In the rows, zero is written as 100.
Each path is a new rotation, seen through one point. The rows after it are directions, each followed by how far the rotation turns it, in degrees a step (0 if it stays put).
Each turn is a multiple of 5 degrees from 10 to 175, or 0.
Each row of a path follows its step; steps can be skipped.
Path 1:
step 0: 95 97 129 84 111 111 94 101 96 81 97 85 102 90 75 135 115 113 89 148 125 102 105 95 96 74 81 113 100 101 109 98 87 106 97 124 94 92 77 132 79 107 74 106 80 119 100 92 86 106 110 124 100 103
step 2: 102 84 96 97 95 94 136 99 95 83 92 86 116 66 66 140 94 102 79 123 101 76 105 90 110 56 89 73 109 82 96 92 86 90 110 111 113 119 105 91 113 109 118 93 112 100 115 99 98 107 88 97 102 119
step 3: 99 98 136 114 91 117 94 102 97 82 117 73 105 110 112 110 93 115 101 119 83 66 128 92 125 109 90 96 70 104 112 95 104 62 81 112 102 112 101 121 89 95 103 111 78 118 109 75 85 74 108 84 94 95
step 4: 110 83 87 105 107 86 111 104 91 97 74 104 88 112 115 125 100 92 94 98 77 76 101 116 77 80 86 94 59 97 81 84 76 94 118 141 113 116 103 93 76 109 103 106 113 68 97 106 106 71 101 102 101 121
step 5: 93 103 110 112 76 102 120 135 94 70 113 95 87 111 79 123 114 85 67 73 85 78 91 94 111 75 112 91 99 137 104 92 92 98 68 107 99 107 97 88 98 107 104 98 75 116 106 87 113 105 83 86 84 95
step 6: 112 89 118 104 94 97 105 97 103 108 80 118 60 86 122 120 128 119 82 104 110 80 105 108 80 95 93 95 96 93 98 111 87 79 90 122 101 93 78 132 90 105 71 79 81 119 101 107 77 61 102 94 107 94
step 7: 84 96 81 99 108 99 109 88 97 77 80 126 56 119 86 105 94 84 100 119 104 88 85 85 111 94 105 79 82 109 105 91 97 113 79 100 110 132 91 100 77 105 94 121 76 85 87 129 107 110 92 81 68 106
step 9: 98 92 116 118 110 92 86 76 97 81 91 87 80 79 100 106 114 110 122 125 100 104 75 94 130 111 89 112 58 94 114 110 67 75 97 97 125 104 90 114 89 104 92 104 100 112 96 91 87 102 77 69 80 99
step 13: 77 87 93 84 103 101 98 108 64 99 84 115 108 123 101 111 97 92 67 133 126 73 105 88 111 79 91 93 65 93 110 66 106 95 75 107 85 93 122 104 76 91 104 110 80 100 97 91 103 106 114 109 85 111
step 15: 101 83 124 91 101 66 87 97 50 84 102 103 84 95 83 117 121 102 83 123 72 68 93 87 112 74 113 96 85 98 117 92 97 69 106 89 121 93 68 97 93 108 118 104 97 106 92 113 82 104 98 87 104 99
step 17: 117 100 79 97 107 60 112 99 88 72 88 91 88 102 87 108 122 108 105 94 108 92 89 97 94 68 103 95 102 113 103 103 84 114 128 139 113 93 87 63 86 116 73 108 85 116 84 93 97 91 90 73 74 101
99 94 100 99 99 110 101 103 100 102 101 88 108 103 94 100 96 107 99 101 103 100 95 104 99 98 94 99 87 92 100 97 104 105 99 99 95 97 95 97 104 100 103 98 104 100 105 106 95 101 100 99 101 97 => 35
96 98 103 95 94 101 103 96 94 99 100 98 101 95 101 100 101 102 93 105 94 105 91 95 104 106 100 102 103 106 96 106 97 98 101 100 102 101 100 107 106 98 109 95 100 112 101 101 94 94 97 98 108 101 => 115
105 103 92 100 101 99 102 101 104 108 105 101 97 100 94 100 92 108 94 102 98 94 94 101 104 100 101 97 104 102 105 103 104 104 101 106 104 96 100 96 98 108 104 92 100 102 101 88 105 103 92 102 98 97 => 120
103 100 103 96 103 94 96 93 92 94 107 97 108 100 92 99 97 104 98 105 97 96 109 104 93 96 95 103 102 104 97 104 104 103 105 103 99 108 103 93 101 95 97 98 96 102 94 98 99 101 103 103 104 95 => 20
104 104 97 92 110 98 108 99 100 103 95 102 105 109 98 102 99 101 97 102 99 101 92 101 99 104 108 96 93 102 86 102 98 101 95 96 99 102 107 99 100 98 102 103 97 95 99 99 103 98 105 102 98 102 => 120
100 106 93 97 107 100 101 106 104 100 101 100 108 88 101 101 99 102 102 107 97 108 103 105 101 100 98 104 101 102 102 100 97 97 98 99 91 100 95 105 92 91 106 97 99 98 95 101 99 102 96 98 91 104 => 35
Path 2:
step 1: 124 116 92 119 90 69 90 108 57 121 87 127 100 100 97 106 80 93 99 118 105 108 76 91 72 116 103 77 85 103 103 103 99 117 107 137 104 93 142 92 95 100 102 104 122 116 93 87 118 123 104 102 79 113
step 5: 99 111 99 85 120 92 112 129 67 87 140 71 115 94 101 60 91 87 78 96 86 93 127 95 71 98 104 134 99 100 122 84 97 106 88 116 126 99 112 110 99 88 114 113 104 83 113 107 100 109 88 81 111 94
step 6: 118 108 111 117 91 104 97 110 95 96 110 123 106 108 102 112 99 96 83 66 111 168 91 75 87 89 104 86 108 88 85 102 102 98 83 101 92 113 83 103 119 95 122 119 93 112 129 86 98 125 102 84 99 128
step 8: 134 125 94 67 82 120 113 97 105 100 123 90 78 109 110 117 94 72 85 102 92 89 126 80 102 118 100 88 87 99 111 99 98 115 117 123 90 97 68 87 90 89 92 122 126 86 101 120 102 113 121 81 135 102
step 9: 112 58 101 93 108 99 110 112 61 101 122 106 103 117 108 120 96 116 107 91 127 103 95 90 92 67 113 77 87 72 99 76 115 123 119 73 104 82 93 95 99 94 78 103 86 126 105 117 132 121 96 89 92 93
step 10: 62 122 114 98 117 105 95 98 84 92 105 88 107 128 124 112 106 85 75 82 122 81 95 120 114 107 79 107 122 89 115 103 133 86 100 95 100 77 118 108 132 92 97 99 106 82 88 99 103 117 87 86 135 122
step 11: 88 82 98 60 71 110 86 131 115 100 118 121 67 92 122 94 100 76 102 83 88 114 111 116 95 106 96 78 95 92 109 89 91 107 99 99 123 136 121 96 130 92 115 127 120 116 94 97 108 123 102 96 91 94
step 12: 117 107 113 115 79 106 123 86 85 106 104 89 97 120 75 96 79 88 102 63 88 106 81 113 95 92 121 118 104 98 98 111 122 83 130 107 113 71 102 95 123 110 90 110 107 130 106 101 117 131 118 139 92 79
step 13: 117 118 116 124 99 122 100 122 95 99 104 94 94 109 99 95 122 106 76 93 91 75 122 142 92 110 108 72 125 102 121 81 119 116 73 86 122 101 61 91 93 105 102 105 96 88 89 123 92 105 101 121 107 123
step 14: 70 99 116 94 79 94 77 117 93 100 98 98 87 110 114 108 109 113 93 94 103 124 78 79 98 92 107 82 92 97 124 100 82 118 117 93 106 94 85 69 115 63 102 87 84 92 105 104 90 108 159 109 112 73
step 16: 84 131 116 98 115 84 71 119 74 95 121 118 90 74 98 82 118 104 88 108 85 97 107 107 116 117 83 90 99 80 77 124 84 125 117 110 129 90 86 90 101 111 86 133 115 109 114 106 96 120 88 118 112 122
103 109 98 102 96 96 99 93 110 100 98 98 103 103 102 102 94 101 94 102 103 105 96 104 94 103 100 94 106 104 96 95 107 100 95 104 90 94 102 100 99 100 101 106 109 95 103 101 104 100 102 96 104 97 => 160
95 105 96 101 101 96 99 100 95 100 101 102 89 107 93 100 92 98 105 109 103 95 99 89 106 94 94 95 99 99 96 98 99 103 101 99 97 101 95 99 97 99 96 105 102 100 103 98 103 97 99 98 103 109 => 45
98 100 99 103 97 92 102 99 96 90 106 99 103 102 101 102 96 97 91 102 101 107 96 106 102 100 95 98 92 95 99 96 104 100 93 99 103 102 96 103 96 101 101 85 98 101 103 107 98 100 99 104 100 104 => 95
107 101 106 102 94 98 98 101 95 96 103 94 98 103 106 101 104 95 104 98 103 99 88 100 105 103 101 102 104 95 94 104 95 100 98 108 103 99 104 95 99 96 94 103 97 97 106 97 96 93 96 102 107 95 => 175
102 106 95 96 101 96 104 109 101 96 101 96 96 92 107 101 104 95 94 103 96 105 106 102 95 106 95 103 106 96 101 102 95 102 105 91 94 105 95 101 100 95 96 106 102 97 98 102 97 95 98 106 101 103 => 135
Path 3:
step 0: 98 91 102 128 110 126 94 92 102 89 98 115 94 110 104 82 90 95 123 112 83 69 75 110 115 105 102 114 80 72 123 120 90 91 73 98 82 88 98 102 111 101 76 94 97 115 129 120 121 119 100 107 94 116
step 6: 106 102 102 82 86 134 136 107 106 96 98 113 126 80 94 100 130 95 88 84 110 108 116 79 117 78 98 82 99 105 81 108 95 85 77 113 108 97 89 109 97 108 114 118 92 79 88 121 99 83 67 82 111 94
step 7: 78 120 87 97 119 72 75 85 125 88 123 111 108 101 117 104 86 91 116 59 94 106 107 127 112 110 124 83 107 108 86 108 101 103 108 99 102 125 113 99 77 105 105 119 103 112 81 93 107 100 97 84 76 125
step 8: 110 71 94 91 119 116 90 89 98 103 77 84 83 124 99 110 99 100 121 126 94 124 71 110 100 105 92 100 109 77 124 94 136 93 103 113 112 120 93 116 102 109 95 108 53 106 117 98 97 107 105 97 97 102
step 11: 86 103 93 111 127 103 105 107 77 90 94 98 102 99 106 104 93 118 126 87 92 108 99 74 107 109 82 73 100 91 99 77 98 111 71 110 114 94 101 122 93 144 79 70 108 67 93 99 102 116 83 90 112 80
step 12: 101 93 111 91 118 89 82 104 85 115 89 140 87 115 109 69 105 84 126 115 90 87 94 102 81 120 131 91 111 112 85 124 106 115 93 72 109 103 104 80 106 99 127 111 127 102 110 85 91 101 118 99 108 105
step 13: 109 85 97 137 86 102 124 81 112 76 102 90 68 90 101 113 116 97 87 132 107 98 104 98 117 107 100 104 90 113 105 92 111 118 124 88 100 89 105 96 95 104 92 102 68 111 107 112 90 71 132 122 122 94
step 14: 87 115 76 77 88 95 109 117 75 83 98 70 112 90 84 108 103 90 83 95 105 102 132 77 113 119 83 108 96 94 89 95 94 93 100 119 88 71 104 93 106 72 101 108 108 72 99 72 103 120 102 81 119 122
step 15: 104 86 124 113 108 117 63 118 114 113 122 123 107 94 101 111 77 92 112 97 114 104 95 127 132 91 117 111 87 78 72 99 93 87 94 78 82 106 83 97 88 85 92 108 119 80 95 93 90 91 77 99 98 90
step 16: 101 112 90 102 114 91 110 93 123 78 61 100 105 97 118 128 86 126 105 109 94 108 89 99 108 107 94 108 113 112 134 106 102 86 76 88 116 118 92 86 92 109 121 81 86 84 83 95 88 101 119 123 72 76
step 17: 111 83 96 101 111 84 117 106 82 121 103 84 112 97 84 69 96 102 93 98 80 75 114 94 84 99 96 93 112 114 96 128 111 65 133 110 110 89 100 109 122 97 112 133 94 97 125 95 71 96 96 110 76 101
99 108 98 93 107 106 106 97 98 106 95 94 97 97 101 105 97 103 106 97 97 97 94 94 101 95 95 99 105 106 97 99 101 101 93 103 101 92 95 104 101 95 100 104 101 101 93 97 102 94 102 107 106 104 => 140
101 97 103 100 94 99 105 107 104 104 105 96 95 101 102 96 99 93 97 100 98 97 101 101 101 98 99 106 108 99 101 108 100 98 100 110 100 89 111 96 96 96 98 94 92 98 103 101 106 98 102 103 105 96 => 85
104 102 100 99 101 96 102 103 100 99 84 97 97 106 95 102 108 102 96 92 102 97 107 99 100 102 102 97 100 100 91 101 97 95 98 102 105 102 103 101 107 98 98 97 97 95 92 104 100 110 102 97 101 97 => 140
101 101 106 91 110 108 98 105 105 96 100 105 96 107 98 94 98 107 102 99 92 99 104 100 103 103 105 103 102 104 104 95 102 102 107 98 95 98 104 104 93 106 106 98 97 97 94 100 98 105 99 105 98 100 => 85
98 105 94 94 95 100 94 106 92 101 103 101 98 96 106 101 105 103 98 90 100 105 108 105 104 93 102 106 94 98 98 96 102 99 97 97 102 97 99 95 100 106 99 100 99 100 96 96 106 95 90 102 103 93 => 85
107 95 102 93 98 95 102 103 95 99 105 108 100 104 101 96 100 102 104 100 91 107 91 92 101 102 94 106 99 94 95 100 100 97 105 105 103 97 94 102 108 99 93 101 100 93 101 97 97 103 97 97 102 103 => 120
101 88 107 98 99 107 98 100 101 108 103 98 95 99 99 101 107 101 98 105 105 100 101 103 94 100 102 89 97 100 100 101 108 97 103 106 104 99 94 96 98 97 100 108 101 97 95 91 99 103 95 104 100 96 => 160
Path 4:
step 0: 88 130 130 103 93 119 120 107 97 99 90 83 72 105 122 95 121 94 100 126 101 96 94 86 86 89 100 98 92 83 95 90 128 105 104 89 75 105 112 89 114 114 100 129 122 132 110 103 90 94 85 120 80 128
step 2: 95 89 76 98 104 77 80 107 75 77 110 77 89 109 123 125 87 93 88 117 76 106 109 118 105 123 103 113 81 115 138 99 91 96 117 119 100 106 105 106 84 117 101 96 125 83 76 117 103 112 96 122 107 109
step 4: 115 112 76 115 98 90 79 97 118 90 83 101 129 106 95 81 71 98 118 108 97 84 111 112 109 91 126 71 103 91 99 83 111 104 115 83 71 110 93 94 112 84 108 103 100 101 103 109 110 136 128 70 92 81
step 5: 112 95 106 87 110 98 125 75 81 101 99 87 95 108 115 123 125 107 93 103 95 94 110 114 135 105 95 89 75 106 94 111 99 96 110 131 99 86 100 112 114 126 118 134 100 91 89 75 109 76 70 104 116 92
step 7: 117 79 70 100 115 116 104 101 81 79 84 93 78 72 86 84 86 86 101 109 107 88 121 116 94 115 109 87 131 109 115 97 124 62 87 104 99 122 85 112 72 94 88 105 89 88 121 106 103 109 102 81 111 91
step 9: 105 110 82 112 78 126 84 117 133 84 89 122 121 94 88 109 92 93 109 121 117 88 106 89 90 86 93 108 101 103 80 86 101 101 99 99 87 75 140 130 106 97 118 82 92 105 115 84 85 88 93 128 105 86
step 10: 83 101 91 103 97 82 109 98 83 91 110 72 105 102 121 81 100 91 95 114 73 119 108 124 108 91 129 76 113 116 107 130 104 89 97 80 95 97 89 96 96 116 102 104 92 90 88 91 103 106 148 83 129 80
step 11: 103 73 113 101 127 98 101 104 122 134 83 122 93 99 96 110 103 117 113 91 127 102 126 111 120 107 91 125 89 111 102 113 108 110 111 125 106 90 88 103 122 123 91 118 128 89 77 125 93 82 86 96 92 111
step 13: 101 124 107 97 108 130 111 92 112 75 90 51 83 87 108 94 122 103 100 109 108 84 93 92 118 100 111 107 95 123 92 105 123 80 80 102 104 109 93 100 87 88 114 135 81 98 80 112 113 117 100 83 120 105
step 15: 91 102 70 127 87 100 104 141 89 92 86 89 68 74 106 114 93 86 130 113 97 125 113 95 94 75 105 83 80 101 121 109 107 86 108 97 102 86 122 120 88 97 89 75 102 102 123 100 83 105 99 112 95 107
step 17: 99 83 88 120 78 111 75 82 106 115 89 101 108 116 128 93 76 108 106 88 106 80 126 104 103 120 93 109 86 112 81 81 109 125 122 116 65 83 84 110 104 101 131 95 121 107 91 100 106 95 83 103 88 113
97 102 107 96 101 100 102 91 101 97 96 95 105 100 100 103 102 97 95 100 99 90 105 96 92 93 101 98 95 103 90 93 105 100 104 99 94 102 104 99 107 92 106 96 100 103 97 95 105 104 95 98 105 100 => 85
96 103 104 96 102 97 105 102 113 106 107 100 96 101 106 96 100 97 100 99 97 92 98 95 105 95 100 101 100 99 101 107 104 98 101 104 109 105 104 103 101 101 94 99 94 109 92 102 102 96 98 97 97 98 => 140
99 101 109 102 102 104 98 105 97 107 101 94 98 101 99 103 100 104 107 101 108 105 94 94 95 99 99 94 95 105 95 108 93 104 98 104 101 105 104 101 102 96 101 102 100 94 103 107 107 98 103 93 104 97 => 145
103 94 110 102 92 99 100 95 104 96 95 98 94 97 98 95 100 94 104 104 105 98 87 102 96 104 106 99 108 101 94 101 99 95 101 100 97 97 101 102 99 108 96 98 100 101 96 97 102 106 107 98 98 104 => 115
106 103 110 102 103 98 94 103 103 98 98 98 106 96 90 103 100 105 107 96 98 96 98 99 101 92 99 107 104 100 108 103 101 104 101 96 106 96 93 101 105 97 102 102 95 97 95 99 93 101 101 101 104 108 => 145
96 103 95 95 102 99 101 97 97 98 108 96 103 87 101 100 101 94 103 101 107 98 101 103 104 93 105 99 103 97 99 100 94 95 97 100 106 98 93 102 102 98 106 102 99 100 101 107 101 112 102 100 97 91 => 125
95 96 103 102 109 102 99 99 99 102 95 93 95 97 96 106 97 100 95 100 94 101 95 102 113 96 103 97 103 98 96 95 103 109 101 93 100 100 104 103 100 106 104 96 95 99 104 104 103 95 104 108 97 95 => 80
100 103 100 104 103 104 96 104 98 96 98 104 99 94 110 99 93 98 99 96 105 98 98 102 93 97 101 98 100 89 95 109 103 102 95 103 99 94 101 94 107 96 99 95 99 98 102 95 98 95 99 108 93 103 => 125
Path 5:
step 0: 99 89 95 87 100 121 92 114 82 87 101 83 90 102 94 73 94 96 113 110 66 99 105 99 98 105 126 78 119 59 92 100 111 92 108 79 117 112 85 92 100 67 70 108 82 111 101 123 88 85 91 93 108 98
step 2: 75 97 102 109 98 99 116 98 108 107 77 99 120 118 113 73 98 105 100 104 97 94 114 111 88 96 131 93 85 105 85 110 117 124 107 52 101 113 113 88 115 78 107 109 114 119 113 93 93 63 110 105 92 95
step 3: 99 96 94 94 113 90 92 114 89 76 77 100 100 113 113 62 102 87 120 123 116 86 95 87 115 121 116 97 118 100 97 101 75 103 85 78 134 107 116 89 118 84 99 112 104 106 99 97 103 84 127 105 105 130
step 4: 103 105 73 111 121 77 102 91 114 95 106 119 106 116 104 56 90 100 109 81 95 99 97 105 109 87 137 110 100 95 134 107 71 110 92 84 97 107 96 92 111 75 88 85 109 112 111 120 87 121 98 97 99 118
step 5: 95 87 104 121 117 120 95 114 73 94 117 101 105 93 100 78 92 115 139 87 66 91 92 97 107 105 116 105 82 99 91 97 102 109 89 100 100 116 102 93 110 56 92 97 96 132 114 119 94 81 102 78 100 98
step 6: 75 74 80 88 107 85 112 119 81 101 92 97 76 93 87 90 93 87 117 117 70 82 96 110 99 120 96 91 96 105 119 117 97 122 85 99 101 107 94 97 89 89 92 108 98 145 103 104 86 101 105 131 100 124
step 9: 120 84 74 112 112 100 118 95 114 99 66 96 112 108 90 68 81 100 108 91 92 110 107 114 106 76 95 106 100 75 122 107 89 127 83 80 101 122 92 81 102 100 97 101 102 119 76 123 96 102 130 108 101 113
step 12: 97 108 88 97 114 104 95 89 81 141 93 95 103 79 116 75 104 85 117 108 83 85 110 101 96 99 136 98 108 81 108 92 119 125 110 73 94 117 81 92 86 95 109 108 81 97 108 122 92 87 126 113 110 106
step 14: 87 102 89 93 129 109 83 116 128 93 76 116 102 116 110 73 95 111 120 88 98 92 100 126 74 87 92 96 88 79 131 123 103 117 107 83 98 102 94 93 116 86 102 89 111 113 83 109 103 75 121 116 106 92
step 16: 98 89 95 103 81 91 114 121 115 78 120 110 78 114 112 71 89 75 98 98 90 67 117 112 91 111 116 104 92 65 92 110 94 110 86 92 117 110 104 105 98 72 81 89 94 101 99 109 85 120 121 112 102 118
step 18: 101 90 96 97 118 109 97 104 86 66 91 78 91 94 94 71 103 105 96 112 92 91 93 83 103 118 124 66 89 113 105 130 105 113 104 71 123 131 112 82 87 80 122 110 96 112 109 113 95 87 98 107 114 116
105 96 98 93 98 98 99 97 98 101 94 93 98 98 103 100 104 109 104 111 102 103 102 95 107 101 96 96 101 99 106 98 104 103 99 93 101 105 98 101 96 104 90 100 92 101 98 97 97 108 101 98 105 108 => 120
99 100 102 99 102 95 103 97 100 95 98 100 91 104 91 101 100 101 105 108 95 96 103 93 89 105 101 97 98 100 97 91 99 102 97 103 100 105 99 103 103 94 102 100 106 93 95 99 110 102 100 93 103 97 => 140
104 102 104 106 100 95 100 97 98 102 92 94 104 110 97 97 106 102 104 98 108 101 95 96 104 98 97 105 99 96 101 108 96 99 97 105 102 96 98 100 111 93 100 97 100 97 95 98 95 105 106 103 101 93 => 65
107 96 98 97 93 97 102 104 100 105 98 101 102 107 97 105 107 94 96 105 94 96 108 101 104 102 102 103 109 98 94 96 100 101 87 103 105 101 100 100 101 104 100 101 102 105 96 106 95 93 101 105 102 101 => 110
97 108 98 95 103 98 94 94 97 102 97 92 102 102 97 102 98 98 98 103 93 95 102 106 100 97 101 105 108 106 103 96 99 95 101 98 99 98 105 102 101 97 103 103 103 110 102 92 102 113 97 104 93 100 => 160
